Rows swapped in pairs by one turn or mirror: which row each one swaps with:
The rows were stretched afterwards, more along some directions than others.
J_230: [ -7   4  12  -5  30   6   7  -6  16  -7   0  -2 -35  17   5   7 -10]
J_237: [ -3  10  -2  10 -11  14 -13 -21  12 -12   1 -15 -30   2   7  -8  -7]
J_600: [-14   3 -11 -17  -1 -15 -15   1  24 -29  -3 -12 -31  13  -1  -8 -16]
J_352: [  2   0  13 -16  -7  -2   3  11  10 -29   4  -6  -8 -23   6 -11  34]
J_493: [  0  -1  -7  -4 -12 -11  -6   1  10  -6 -11  -2  -7 -12  -7  -8   7]
J_749: [-15   3  12 -14  31  11  -5 -17  24  13   3 -14 -21   9  11   8 -23]
J_459: [  4   3   8   3 -11  14   5  15   4 -24   4   6 -13 -17  -3  -8  32]
J_489: [  3   6  -1   8  20  21  25  -3  -4   8  -5  26 -29   3  -7  21 -11]
J_782: [-20  31  -6 -22 -17   8  10  26  10 -20   0  11 -59  13  10 -10   4]
J_851: [-18   6  20 -15  19  21  28  21  -4   9  11   8 -43  22  19   7  12]
J_107: [ -9  14  11  11  15  13  -1 -23  12  -8  -5  -7 -36   9   5   5  -9]
J_878: [-10  -1   6  -7  16  30   6  -7 -20  15  18  -7 -12   4   1  10  -1]
J_558: [-26  17   4 -32 -14  -5  -8   7  27 -32   4 -30 -51   7  16 -13   3]
J_570: [-10  -3  14   7  11  24  10   4  21   8  12 -14 -34  16  20  -3  -2]
J_713: [-21   0  -9  -4 -15  15   7  20  13  -6   0  11 -19 -17   4   0   1]
J_11: [  4   0   5   3 -16  12   0  16   3 -26   9   1 -14 -16  -2  -6  34]
J_517: [-21  20  -5  18  -4  29  -9 -10  44 -11  -7   3 -27 -11  -7  -4 -33]
J_147: [-18   9   5 -24  24 -17  14  -5  15 -14  -7 -12 -33   9  22 -20  -3]
J_718: [  6  -1   0  11  -7   2   2   0   8  -2 -10   0  -2 -10  -7  -3  -3]
J_435: [  2  22   7  -1 -20  11  28  13   3 -25   4   6 -59  11   9   1  32]
J_119: [-11   2   4 -32  25  -9  14  -4   2  -4  -1  -8 -39  31  -6  -6  -5]
J_266: [ -9  -2  -2  -7 -23  23   5  10  11   3  13  -4 -20   0   0  -1   9]
J_707: [  3   3   4   2  -4   3  -6  -6  18 -10  -8 -15  -2 -20   7  -2 -12]
J_750: [ -9  -2  -2 -17 -13  -7 -19  -6   6 -30  16 -24 -24  18   6  -8  11]
J_715: [ -9  -3  -4  -8 -24  17   5  10  14  -1  10  -5 -20  -1   1  -2   8]
J_262: [-13  11  -1  15 -20  44   1  13   7  -4   8   2 -43   5  -5  13 -13]
J_759: [ -1   2  20  -9  -4  -1  21  19  14 -31  -5   0 -20 -16   7  -7  25]
J_542: [-10 -10  -6  -5  15  23   0  -8 -12  15  17  -7  -5   9  -3  12 -10]
J_644: [-18   3   7 -15  16  13  19  11  -1  17  -1   8 -28  -1  19   5   2]
J_426: [-11   6  29  -1  11  25  31  21  -4   4  12   9 -42  15  17   7  18]
J_419: [-11   5  11 -35  24 -13  18  -5   6  -6   3 -18 -36  27  -1  -6   1]
J_137: [-18  -8   2 -46  22 -22  12   1   3  -6   4 -12 -26  25   0  -8   8]
J_343: [ -8  -3  -3  -1 -18  16 -20   1  -9 -23  21 -13 -31  19   2   7   5]
J_876: [  2   5  -5  -2  -9  -6  -4  -2  14  -6 -12  -3  -5 -14  -5  -8   2]
J_793: [-10   7  17 -16  21   3  -8 -17  23   5   6 -23 -23   4  17   4 -15]
J_690: [-12   4   0  -8  14  24  11  -7 -14   9  14  -6 -15   1   4  10   1]
J_214: [-18   3   1 -21 -23   0   5  11  33 -13   4 -21 -33  -2  11 -11   9]
J_784: [ -9  -2  11 -23  13  -7   6  -2 -11   0   7   4 -35  16  15  18  18]
J_187: [-10   1   0 -19 -11  -8 -17  -8   8 -29  16 -27 -26  22   6  -8  10]
J_386: [ -3  22  12 -10  -4  30  28  21   2   1   6   6 -60   9  16   2  20]

J_784 is swapped with J_570
J_690 is swapped with J_119
J_558 is swapped with J_262
J_876 is swapped with J_459

